Each row below has a hidden score, from 0 to 30, with 15 about the middle. What is it? The score is a weighted sum of the row's numbers plus the product of two more (or one squared), each taken from its middle value.
(-1.670, -2.027, 0.747, 1.153, -0.307, 3.153, 2.099, 0.411, -1.392,
 1.673, -1.754, 3.251, -0.349, -1.267, -2.802, 1.718) 18
(-1.075, -0.407, -0.863, 0.356, 0.299, -0.651, -1.005, -0.439, 0.845,
 -0.656, -0.629, -0.160, 0.292, 0.270, -0.291, -0.190) 20
(1.266, 0.703, 1.491, 0.192, 0.751, -0.787, 0.034, -1.168, -0.777,
 -1.512, 2.739, 0.340, 0.573, 0.240, 1.171, -0.071) 6
(-0.926, -1.140, 0.735, 0.501, 1.176, 0.069, -0.530, -0.468, -0.007,
 0.314, 0.709, -0.403, -0.374, 1.429, 0.254, -1.953) 8
(1.204, 0.733, -1.023, -1.209, -1.548, -0.255, 0.067, -0.057, -1.121,
 -0.099, 0.114, -0.640, -0.602, 0.364, -0.372, 0.179) 13
(0.505, -0.428, 2.071, 0.759, 1.060, -0.512, -0.407, 2.153, 0.316,
 1.356, -0.340, -0.374, -0.116, 1.398, 1.044, -1.389) 12
(-1.839, -1.875, 1.271, 0.841, -0.230, 3.332, 2.533, -0.459, -1.350,
 1.535, -1.915, 3.249, 0.113, -1.287, -2.922, 2.059) 18
(0.847, -1.634, -2.498, -0.105, 0.701, 1.369, 0.620, 1.252, -0.832,
 0.968, -1.170, 2.010, 1.693, -2.750, -0.283, 0.728) 15
(0.357, -0.034, 2.244, 0.988, 1.090, 0.052, -0.117, 2.735, 0.580,
 1.537, -0.036, 0.046, -0.355, 1.872, 0.596, -1.151) 12
(-0.424, 1.549, 0.186, 1.215, -0.414, -1.226, -0.215, 0.563, 0.754,
 -0.604, 0.093, -0.987, 0.984, 1.058, 0.307, -0.891) 19
(-0.067, 0.010, -0.685, -1.383, 0.100, -0.137, -0.160, -0.206, -1.080,
 -0.222, -0.244, -0.468, -0.746, -1.029, -0.794, -0.170) 13
(0.924, 1.004, 1.020, -0.333, -0.997, 0.292, 0.087, -0.564, 0.084,
 -0.828, 1.806, 0.128, -0.785, 0.454, 0.751, 1.155) 13
(1.051, -0.340, -0.452, -1.076, -1.145, -0.626, 0.486, 0.031, -0.742,
 0.098, 0.189, 0.020, 0.563, -0.993, -0.544, 0.301) 14
(-1.195, -0.843, -0.791, 0.703, -0.709, -0.410, -0.160, -0.572, 1.290,
 -0.438, -1.423, 0.274, -0.098, 0.470, 0.205, -0.634) 20
(0.121, -0.441, 1.768, -0.392, 2.556, 0.366, -0.189, 1.709, -0.010,
 1.744, -0.137, -0.182, -0.881, 1.456, 1.745, -1.426) 15
(-1.304, 1.041, 1.310, -0.410, 0.620, -0.404, -0.515, -0.371, 1.176,
 -0.808, 1.066, -1.359, -1.093, 0.470, 0.305, 0.263) 22
(0.366, 0.565, 0.791, 0.670, 0.188, -0.509, 0.101, -1.249, -1.149,
 -1.495, 1.992, 0.103, 0.706, -0.028, 1.449, 0.260) 13
(-1.755, 2.394, 1.877, -0.138, 1.143, -0.791, -1.009, 0.092, 1.177,
 -0.495, 1.000, -0.105, -0.404, 0.661, 0.682, 0.939) 21
(0.080, 0.079, -0.208, 0.280, -0.795, -0.498, -1.066, -0.285, 0.082,
 -0.442, 1.135, -0.195, 1.532, 0.480, -0.423, -1.020) 12
(-0.172, -0.922, -0.583, 1.698, -0.839, -0.268, -0.821, -0.880, 1.278,
 -0.307, -1.511, 0.858, 0.750, 0.435, -0.313, -1.045) 15
(-1.460, -2.085, 0.874, 1.051, 0.335, 2.853, 2.319, 0.153, -0.828,
 1.995, -1.679, 3.410, -0.254, -1.462, -2.830, 1.854) 14
(-1.131, -2.164, 0.924, 0.644, 0.142, 3.339, 2.111, -0.120, -0.956,
 1.828, -1.621, 3.236, 0.150, -1.487, -2.580, 2.042) 14
(-0.067, -0.359, -0.385, 1.378, -0.627, -0.170, -0.344, -0.513, 0.683,
 -0.453, -1.438, 0.759, 0.507, 0.282, 0.010, -0.500) 13
(-0.151, 0.400, -1.414, -0.476, 0.508, 0.188, -0.593, -0.874, -1.414,
 0.134, -0.383, -0.716, -0.783, -1.091, -0.429, -0.013) 10
(1.031, -0.006, 1.491, 0.938, 0.831, -0.359, 0.111, 2.019, 0.390,
 1.394, 0.031, -0.007, -0.103, 1.288, 1.149, -1.128) 12
(0.596, 0.197, -0.190, -0.326, -0.691, 0.533, -0.439, 0.228, -0.339,
 -0.242, 1.185, -0.066, -0.170, 0.151, 0.521, 0.391) 13
(-0.711, 0.548, -0.612, -0.207, 0.435, 0.204, -0.255, -0.803, 0.490,
 -0.583, 0.206, -0.880, -1.116, 0.374, 0.389, -0.139) 14
(0.695, 0.575, 0.200, 0.103, 0.292, -0.158, -0.196, -0.135, -0.019,
 -1.355, 1.552, 0.154, 1.518, -0.702, 0.510, 0.228) 14
(-0.396, -0.607, -0.978, 1.423, -0.631, -0.202, -0.208, -0.025, 0.612,
 -0.153, -1.282, 0.800, 0.769, 0.227, -0.262, -0.933) 17
(-1.666, -1.951, 0.784, 1.123, 0.240, 3.308, 1.732, 0.040, -0.943,
 1.903, -1.502, 3.557, 0.182, -1.354, -2.405, 2.210) 14
(0.286, 0.451, 0.196, 0.426, -0.602, -0.555, -0.587, -0.793, 0.301,
 -0.372, 1.010, -0.420, 1.522, 0.192, -0.598, -0.886) 15
(-0.863, 0.303, -0.769, -0.108, 0.607, -0.269, 0.353, -0.939, 1.090,
 -0.921, -0.503, -0.823, -0.904, 0.238, 0.707, 0.012) 15
(-1.759, -1.847, 0.777, 1.118, -0.184, 3.522, 2.085, 0.107, -1.360,
 1.608, -1.294, 3.530, 0.263, -1.201, -2.543, 2.418) 19
(-0.447, 0.694, -0.632, -1.174, 0.774, 0.196, -0.408, -1.570, 0.699,
 -0.668, -0.171, -0.609, -0.862, -0.260, -0.288, -0.111) 20
(1.657, 0.424, -0.402, -1.928, -0.992, -0.036, 0.162, 0.509, -0.545,
 0.244, 0.106, -0.702, -0.104, -0.469, -0.342, 0.484) 16
(1.145, 0.854, 0.319, 0.766, -0.231, -0.549, -0.576, -1.067, -0.909,
 -1.082, 1.864, 0.697, 0.464, -0.031, 0.808, -0.162) 8
(-0.276, 0.129, 0.020, 0.963, -0.584, -1.364, 0.135, -0.128, 1.557,
 -0.831, -0.377, -0.229, 0.660, 0.708, 0.109, -0.158) 21
(-0.865, 0.256, -0.287, -0.412, 0.592, -0.207, 0.145, -1.199, 0.852,
 -0.832, -0.279, -0.954, -0.549, -0.292, 0.583, -0.261) 20
(-0.179, -0.114, 1.907, -0.912, 2.624, 0.938, -0.696, 1.806, 0.212,
 2.347, -0.315, 0.057, -1.397, 1.214, 1.856, -1.818) 14
(-0.849, 0.336, -0.618, -1.037, 0.827, 0.023, -0.606, -0.569, 0.520,
 -0.635, -0.795, -0.984, -0.886, 0.022, -0.206, 0.048) 19
(-0.827, 0.025, -0.799, -0.323, 0.212, -0.154, -0.002, -0.296, 0.353,
 -0.969, -0.970, -0.961, -1.371, -0.120, -0.382, 0.320) 16
(1.496, 0.170, -0.854, -1.245, -1.672, -0.092, 0.095, 0.131, -1.169,
 -0.285, 0.175, -0.538, -0.803, -0.036, -0.276, 0.900) 13
(-1.262, 0.504, -0.582, -0.198, 0.314, -0.141, 0.405, -0.609, 0.276,
 -0.810, -0.956, -1.028, -0.630, 0.147, -0.369, 0.197) 18
(0.406, 0.892, -0.235, -0.866, -1.420, -0.540, 0.224, -0.043, -0.541,
 0.295, -0.260, -0.271, 0.295, -0.241, -0.657, -0.053) 16
(-0.533, -0.152, -0.226, 0.955, -0.123, -0.590, -0.151, -0.403, 1.342,
 -0.907, -0.599, 0.113, -0.041, 0.750, 0.259, -0.230) 18
(-1.330, 0.303, -0.257, -0.864, 0.647, -0.327, -0.025, -1.128, 0.807,
 -1.043, -0.616, -1.104, -1.459, -0.700, -0.179, -0.467) 19
(0.656, 1.058, 0.367, 0.220, 0.491, -0.109, -0.218, 0.468, -0.274,
 -1.244, 1.252, 0.648, 1.383, -0.881, 0.768, -0.283) 14
(-0.676, -0.326, -0.154, 1.049, -0.509, -0.874, 0.257, -0.483, 1.491,
 -0.866, -0.475, 0.201, 0.036, 0.569, 0.243, -0.588) 20
(-1.102, 0.965, -0.868, -0.977, 0.612, -0.142, -0.668, -0.949, 0.099,
 -0.783, -0.529, -0.909, -1.645, -0.716, 0.071, -0.075) 12
(-0.497, 1.119, -0.066, 1.748, 0.271, -1.033, -1.085, 0.043, 0.967,
 -0.402, 0.169, -0.357, 1.748, 1.068, -0.157, -1.495) 17
(-1.993, -0.338, 0.423, 0.179, 0.805, -0.873, -0.443, -1.203, 0.775,
 -0.704, 1.525, -0.750, -0.377, 0.832, 0.078, -1.190) 9
(-0.408, 0.322, -1.277, -0.745, 0.666, 0.043, -0.176, -1.010, -0.183,
 -0.707, -0.861, -1.079, -1.098, -1.211, -0.487, 0.284) 15
(-0.207, 0.377, -0.657, -2.153, -0.097, -0.649, 0.104, -0.119, -1.003,
 -0.017, -0.396, -0.976, 0.125, -1.461, -0.580, 0.319) 19
(1.180, 1.268, 1.081, -0.686, -0.565, 0.131, -0.212, -0.792, -0.513,
 -1.006, 1.940, -0.359, -0.399, 0.106, 0.845, 0.676) 15
(0.359, 0.812, -0.097, -0.051, 0.612, -0.336, 0.073, -0.208, 0.240,
 -1.155, 1.360, 0.228, 1.429, -0.409, 0.840, 0.320) 18
(-0.417, -0.304, -0.781, 1.890, -0.667, -0.486, 0.357, -0.029, 0.983,
 -0.087, -1.271, 0.485, 0.599, 0.714, -0.556, -0.675) 17
(0.861, -0.049, 0.082, 0.944, -0.115, -1.133, -1.345, 0.096, 0.869,
 -0.246, 0.025, -0.388, 2.046, 0.896, -0.127, -1.137) 19
(-1.452, 0.742, 1.066, -0.336, 0.054, -0.475, 0.000, -1.102, 1.250,
 -0.600, 1.695, -1.413, -0.741, 1.177, 0.174, 0.002) 21
(0.451, -1.183, -2.553, 0.729, 0.155, 1.441, 1.020, 0.691, -1.014,
 1.180, -0.738, 1.743, 1.729, -2.899, -0.334, 0.408) 10
(-0.251, 0.227, -1.312, -1.166, 0.623, -0.207, -0.376, -0.538, -0.758,
 -0.307, -0.969, -0.502, -0.688, -0.871, -0.858, -0.391) 14
(-1.377, 1.930, 1.355, 1.108, 1.261, -1.867, -0.974, -0.111, 0.668,
 -0.239, 0.725, -0.780, -0.191, 0.829, 1.044, -0.053) 19
(-0.959, 0.141, -0.574, -0.531, 0.162, -0.346, -0.426, -1.019, -0.056,
 -0.491, -0.594, -0.608, -1.046, -0.706, -0.553, 0.079) 16
(-0.346, 1.230, 0.800, 1.610, 0.249, -1.175, -0.631, 0.099, 0.656,
 -0.456, 0.599, -0.944, 0.659, 0.845, 0.694, -0.593) 17
(0.343, -0.333, -1.181, -1.409, 0.006, -0.125, -0.586, -0.546, -0.390,
 -0.434, 0.257, -0.568, -0.620, -0.402, -0.635, -0.207) 14
(-0.844, 1.003, 0.623, 0.404, 0.656, -1.231, -0.647, 0.528, 1.407,
 -0.440, 1.054, -0.202, 0.847, 0.237, 0.345, 0.105) 19
(-0.217, -0.768, -1.025, 1.451, -0.841, -0.412, 0.183, -0.599, 0.498,
 -0.349, -1.705, 0.672, 0.276, 1.022, 0.225, -0.621) 16
(0.729, 0.258, -0.207, -1.161, -1.765, -0.829, 0.513, 0.275, -0.372,
 -0.245, 0.372, -0.268, 0.544, -1.105, -0.648, 0.371) 15
(0.585, 0.597, 0.077, 0.712, -0.011, -0.324, 0.026, -0.209, -0.737,
 -1.315, 1.418, 0.542, 1.309, -0.775, 0.652, -0.105) 12
(1.043, -0.910, 1.079, -0.411, 1.065, 0.691, 0.736, 1.676, 1.274,
 2.889, -1.479, 0.275, -0.887, 0.477, 1.681, -0.485) 13
(0.641, -0.291, 1.734, -0.980, 3.001, 0.582, -0.851, 2.220, 0.310,
 2.746, -0.180, -0.076, -1.154, 1.501, 2.177, -1.748) 15
(0.429, -0.554, 1.542, 1.031, 0.867, -0.069, -0.202, 2.487, 1.021,
 1.545, -0.087, -0.563, -0.565, 1.380, 1.211, -1.185) 12
(0.133, 0.047, -1.209, -0.950, -0.772, -0.233, -0.518, -0.092, -0.664,
 0.143, -0.161, -0.343, -0.142, -0.425, -0.917, -0.257) 14
(0.282, 0.237, 1.634, -0.904, 2.326, 0.863, -0.370, 1.694, -0.030,
 2.070, -0.393, -0.068, -0.972, 1.650, 1.794, -1.831) 14
(-1.320, -2.120, 0.844, 0.751, 0.169, 3.207, 2.294, -0.078, -1.602,
 1.876, -1.353, 3.189, 0.083, -1.371, -2.842, 2.098) 15
(1.046, -0.529, 1.738, 0.696, 0.896, -0.195, -0.123, 2.123, 0.585,
 1.381, 0.084, -0.179, -0.356, 0.994, 0.948, -1.019) 10
(0.450, -0.062, -0.609, -1.055, -1.526, -0.546, 0.513, 0.375, -0.627,
 -0.065, -0.033, -0.260, 0.958, -0.222, -0.341, -0.127) 23
(0.394, 0.498, -0.634, -1.432, -0.934, -0.775, -0.118, 0.623, -0.699,
 -0.317, -0.300, -0.798, -0.004, -0.733, -0.693, 0.126) 17
(0.597, -0.207, -2.026, 0.358, 0.740, 0.701, 0.990, 0.824, -0.292,
 0.303, 0.276, 0.940, 2.046, -1.710, 1.081, -0.046) 17
(-0.441, -0.038, -0.181, 0.943, -0.344, -1.195, 0.365, -0.375, 1.748,
 -0.732, -0.165, -0.268, 0.795, 0.233, 0.186, -0.106) 21
(0.054, 0.349, -0.611, -1.019, -0.169, 0.147, -0.677, 0.249, -0.668,
 -0.236, -0.455, -0.756, -0.506, -1.058, -0.808, 0.092) 14
(0.227, -1.438, -2.558, 0.525, 0.164, 1.351, 1.276, 0.448, -0.319,
 0.899, -1.024, 1.449, 1.291, -2.386, -0.392, 0.368) 13
(0.181, 0.430, -0.858, -1.355, -0.237, 0.196, 0.334, 0.301, -1.027,
 -0.082, -0.320, -0.760, -0.429, -1.137, -0.787, -0.072) 14
(0.353, 0.353, -1.109, -1.368, -0.274, -0.706, -0.167, -0.148, -0.991,
 -0.320, 0.107, -0.421, -0.140, -0.939, -0.616, 0.016) 15
(-0.576, 0.243, -0.164, 0.521, 0.500, -0.944, -0.881, -0.765, 1.152,
 -0.453, 0.153, -0.812, 0.725, 0.487, 0.149, -0.537) 23
(0.799, 0.080, -0.708, -1.294, -0.859, -0.686, -0.030, -0.627, -0.991,
 -0.142, 0.752, -0.452, 0.702, -0.440, -0.393, -0.023) 15
(-1.004, -0.777, 1.198, 0.900, 0.772, -0.670, -0.429, 0.511, 0.406,
 0.369, 0.937, 0.715, 0.201, 0.427, 0.419, -1.039) 4
(-0.343, 1.186, 0.038, 1.545, -0.136, -0.664, 0.963, -0.713, -1.112,
 -1.204, 1.366, -0.142, 1.131, -0.535, 1.536, 1.230) 14
(-1.384, -2.149, 1.305, 1.207, -0.134, 3.394, 2.144, -0.005, -0.848,
 1.727, -1.480, 2.974, -0.167, -1.558, -2.716, 2.040) 11
(0.976, 0.263, -0.026, 1.346, -0.162, -1.012, -1.105, -0.127, 0.860,
 -0.555, 0.723, -0.657, 2.215, 0.673, -0.413, -0.941) 18
(1.255, -0.034, -0.944, -0.749, -1.601, -0.544, 0.233, 0.452, -0.522,
 0.136, -0.199, -0.471, -0.188, 0.018, -0.329, 0.739) 15
(-1.259, -2.024, 0.203, 1.247, 0.235, 3.492, 1.876, 0.031, -1.069,
 1.385, -1.424, 3.439, -0.015, -1.516, -2.363, 1.877) 14
(-1.102, 0.521, 1.123, -0.117, 1.510, -1.201, -0.235, -0.088, 0.437,
 0.037, 1.166, -0.785, -0.616, 0.606, 0.705, -0.088) 17
(0.771, 0.157, -0.746, -0.936, -1.971, -0.381, 0.257, -0.050, -0.707,
 0.207, 0.447, -0.163, 0.773, -0.411, -0.534, -0.376) 16
(1.593, -0.472, -0.823, -0.644, -1.143, -0.195, -0.268, 0.124, -0.784,
 -0.007, -0.193, -0.435, -0.703, 0.099, -0.544, 0.548) 12
(1.114, 1.054, 0.832, -0.070, -0.151, -0.035, 0.419, -0.474, -0.165,
 -0.817, 1.757, 0.169, -0.358, -0.073, 0.674, 0.973) 13
(-1.258, 0.660, -0.308, -0.882, 0.800, -0.102, -0.422, -1.390, 0.102,
 -0.704, -0.644, -0.884, -1.621, -0.601, 0.018, -0.072) 16
(1.440, -0.014, -0.600, -0.894, -1.170, -0.302, -0.609, 0.158, -0.344,
 -0.596, 0.220, -0.117, -0.229, 0.121, -0.428, 0.804) 14
(0.486, -0.064, -1.296, -0.658, 0.102, 0.090, -0.942, 0.016, -0.633,
 -0.972, 0.043, 0.473, 1.737, -1.043, -0.548, -0.746) 16
(0.257, 0.098, 0.040, 0.954, -0.399, -1.227, -1.036, 0.245, 1.090,
 -0.241, 0.650, -0.524, 1.907, 0.747, -0.237, -1.205) 15
(1.414, -0.352, -0.752, -0.539, -1.131, -0.146, -0.254, 0.288, -1.066,
 0.048, 0.004, -0.480, -0.683, 0.262, -0.682, 0.820) 12
(0.732, 0.270, -0.238, 1.005, -0.311, -1.066, -0.676, 0.768, 1.071,
 -0.235, 0.616, -0.432, 1.447, 0.723, -0.119, -1.203) 14
(-0.131, -0.019, -1.123, 1.887, -0.713, 0.043, 1.423, 0.304, -0.477,
 -0.367, 0.843, 1.004, 1.904, -1.114, 0.069, -0.826) 22
(0.395, -0.349, -0.494, 1.230, -0.364, -0.852, -0.871, 0.307, 1.196,
 -0.042, -0.059, -0.414, 1.486, 0.346, -0.590, -1.269) 15
(-0.264, 0.339, 0.166, 1.573, -0.289, -1.041, -0.649, 0.251, 0.421,
 -0.477, 0.881, -0.119, 1.267, 1.238, 0.131, -1.316) 14
(-1.895, 0.951, 1.210, -0.172, 0.040, -0.386, -0.180, -0.571, 1.215,
 -0.660, 1.601, -1.127, -1.166, 0.686, 0.064, 0.312) 18
(0.135, -0.458, -0.874, 1.528, -0.995, -0.229, -0.095, -0.654, 0.672,
 -0.502, -1.756, 0.913, 0.530, 0.359, -0.254, -0.457) 12
(-0.270, -0.078, 1.355, -0.678, 2.607, 0.528, -0.437, 1.640, -0.561,
 2.540, -0.209, -0.110, -1.027, 1.869, 1.505, -1.645) 14
(-1.252, 0.320, -0.696, 0.041, 0.081, -0.457, -0.257, -0.604, 0.346,
 -0.478, -0.476, -1.067, -0.461, -0.174, 0.063, 0.104) 17
(0.642, -0.128, -0.877, -1.095, -1.892, -0.126, 1.282, 0.783, -0.899,
 0.335, -0.259, 0.013, 0.424, -0.364, -0.634, 0.015) 27
(-0.899, 0.197, -0.420, -0.868, 0.057, 0.101, 0.471, -0.829, 0.077,
 -0.655, -0.520, -0.485, -1.077, 0.327, 0.423, -0.330) 18
(-1.901, -1.846, 0.547, 0.824, 0.233, 3.247, 2.252, 0.667, -1.158,
 1.699, -1.980, 3.007, 0.001, -2.161, -2.738, 2.224) 17
(0.215, -0.100, 1.654, -0.113, 2.606, 0.467, -0.901, 1.805, -0.454,
 1.987, -0.047, 0.206, -0.855, 0.925, 1.593, -1.293) 12
(-0.390, -0.336, -0.760, 1.321, -0.828, -0.486, 0.650, -0.299, 0.701,
 -0.369, -0.959, 0.474, 0.418, 0.701, -0.272, -0.542) 21
(0.569, -0.353, -0.277, 1.041, -0.518, -0.242, -0.941, -0.238, 0.867,
 0.099, 0.227, -0.427, 1.180, 0.801, 0.137, -0.809) 19
(-0.705, 0.922, -0.433, -0.798, 0.654, -0.236, -0.078, -1.458, 0.147,
 -0.607, -0.818, -0.898, -1.036, -0.591, 0.104, -0.184) 15
(0.949, 0.793, 1.360, 0.510, 0.153, -0.764, -0.036, -0.995, -1.254,
 -1.306, 2.629, 0.133, 0.467, -0.715, 1.529, 0.107) 6
(1.806, -0.625, 1.125, -0.844, 1.479, 1.141, 1.043, 2.040, 1.564,
 2.427, -1.852, 0.603, -0.567, 1.224, 2.241, -1.222) 8
(-1.383, 1.565, 1.079, 0.106, 0.682, -0.908, -0.794, 0.074, 0.973,
 -0.762, 1.747, 0.031, -0.367, 0.842, 0.841, 1.290) 19
(0.838, 0.998, 0.744, -0.099, -0.419, 0.033, -0.406, -0.568, 0.072,
 -0.943, 1.510, 0.048, -0.406, 0.178, 0.514, 0.692) 14
(-1.492, -0.021, -0.307, -0.115, 0.589, -0.186, 0.058, -0.805, 0.210,
 -0.178, -1.158, -1.133, -1.078, 0.134, 0.234, 0.021) 16
(-1.058, 0.453, -0.526, -0.973, 0.569, -0.187, 0.214, -0.913, 1.012,
 -0.822, -0.416, -0.926, -0.792, 0.060, 0.084, -0.168) 20
(-0.184, -0.089, -1.643, -1.606, 0.428, 0.011, -0.395, -0.146, -0.511,
 0.126, -0.780, -0.565, -0.485, -0.878, -0.484, -0.279) 15
(-0.546, 0.214, -0.293, 0.613, 0.313, -0.862, -0.855, -0.267, 1.023,
 -0.688, 0.503, -0.527, 0.446, 0.609, -0.124, -0.635) 17
(0.388, 0.183, -1.265, -1.295, 0.491, 0.023, -0.076, -0.525, -0.267,
 -0.520, -0.863, -0.790, -0.876, -0.751, -0.390, 0.026) 14
(0.981, 1.176, 1.513, 0.180, 0.477, -0.379, -0.155, -1.110, -1.052,
 -1.564, 2.530, 1.053, 0.905, 0.028, 1.336, -0.052) 9
(1.160, -0.165, -1.240, -0.943, -1.760, -0.070, 0.033, 0.256, -0.291,
 -0.357, -0.016, -0.567, -0.826, -0.115, -0.093, 1.012) 13
(2.126, -0.411, 1.299, -0.709, 1.599, 0.718, 1.213, 2.550, 1.724,
 2.553, -2.191, 0.648, -1.102, 0.683, 2.464, -1.145) 5
(-0.706, 0.034, -0.167, 1.640, -0.250, -1.173, 0.353, -0.033, 1.416,
 -0.915, 0.215, -0.438, 0.701, 0.442, 0.442, -0.951) 18
(0.634, -0.380, -1.425, 1.531, 0.068, 1.369, 1.405, 1.155, -0.462,
 0.680, -0.201, 0.820, 0.864, -2.828, -0.222, 1.623) 6
(0.410, -0.847, -2.334, -0.173, -0.063, 1.089, 0.747, 0.611, -0.457,
 1.088, -0.836, 1.517, 1.822, -2.842, -0.482, 0.473) 13
(-0.160, 0.614, -0.010, 0.582, -0.516, -0.793, -1.028, -0.309, 0.049,
 -0.332, 0.939, -0.652, 1.611, 0.593, -0.340, -1.105) 15
(-0.044, -0.882, -0.357, 1.663, -1.633, 0.114, 1.558, -0.336, -0.579,
 0.123, -0.106, -0.021, -0.485, -0.053, -0.022, 1.516) 12
(0.778, 1.373, 1.148, -0.147, 0.135, -0.856, 0.053, -1.459, -0.904,
 -1.246, 2.827, 0.403, 0.514, -0.481, 1.294, 0.075) 9
(0.615, 0.064, -0.617, -0.910, -1.749, -0.144, 0.116, 0.101, -0.167,
 -0.019, 0.372, -0.159, 0.712, -0.692, -0.387, 0.095) 16
(1.155, 0.509, -0.988, -0.202, -1.179, -0.177, 0.214, 0.194, -0.996,
 -0.164, 0.022, -0.406, -0.637, 0.338, 0.170, 0.762) 9
(-1.752, -1.888, 0.864, 1.212, -0.276, 3.268, 2.013, -0.033, -1.239,
 1.919, -1.449, 3.243, -0.118, -1.526, -2.564, 2.334) 13
(0.126, -0.743, -0.685, 1.808, -0.292, -0.168, 0.480, 0.225, 0.851,
 -0.285, -1.572, 0.564, 0.642, 0.695, -0.110, -0.617) 18
(-0.054, -0.401, -0.812, 0.402, -0.362, -0.097, -0.195, -0.393, 0.845,
 -0.179, -1.059, -0.163, 0.293, 0.487, -0.614, -0.318) 17
(-0.161, -0.233, 1.822, -0.256, 2.201, 0.374, -0.398, 1.652, 0.209,
 1.923, -0.333, -0.004, -0.926, 1.867, 1.620, -1.199) 16
(-1.077, 0.307, -0.550, -0.972, 0.946, -0.135, -0.160, -1.146, 0.325,
 -0.872, -0.342, -0.732, -1.383, -0.442, 0.248, -0.049) 17
(0.635, 0.106, -1.037, -1.284, -1.112, -0.560, -0.425, 0.408, -0.608,
 -0.222, 0.307, -0.788, 0.941, -0.919, -0.092, 0.237) 17
(-1.362, 0.797, 0.831, -0.336, 0.409, -0.272, 0.052, -0.358, 1.387,
 -0.777, 1.553, -0.800, -1.046, 0.612, 0.204, -0.020) 16
(-1.236, 0.301, -0.647, -0.147, 0.073, -0.168, -0.044, -0.531, 0.916,
 -0.598, -0.594, -0.366, -0.364, 0.192, -0.269, -0.128) 19
(-0.813, -0.332, -0.706, 1.193, -0.143, -0.208, 0.111, -0.390, 1.240,
 -0.257, -1.272, 0.257, -0.697, 0.438, -0.228, -0.836) 14
(0.754, 0.181, -0.554, -1.003, -0.812, -0.469, 0.079, -0.009, -0.435,
 0.262, 0.402, -0.672, 0.721, -0.955, -0.237, -0.019) 16
(-1.073, -2.546, 0.679, 1.069, 0.274, 3.280, 2.262, 0.143, -0.952,
 1.686, -1.631, 3.706, 0.249, -1.192, -2.404, 2.384) 18
(0.840, -0.096, -2.074, 0.879, 0.464, 1.704, 1.822, 0.963, -0.080,
 0.984, -0.374, 1.442, 1.044, -2.004, -0.258, 1.694) 3
(0.866, 1.191, 1.282, 0.239, 0.158, -0.878, -0.018, -1.491, -1.159,
 -1.161, 2.188, 0.470, 0.913, -0.294, 1.715, 0.321) 13
(1.618, -0.337, 1.155, -0.590, 1.156, 1.036, 1.313, 2.117, 1.198,
 2.686, -1.802, 0.390, -1.013, 1.142, 2.001, -0.768) 4
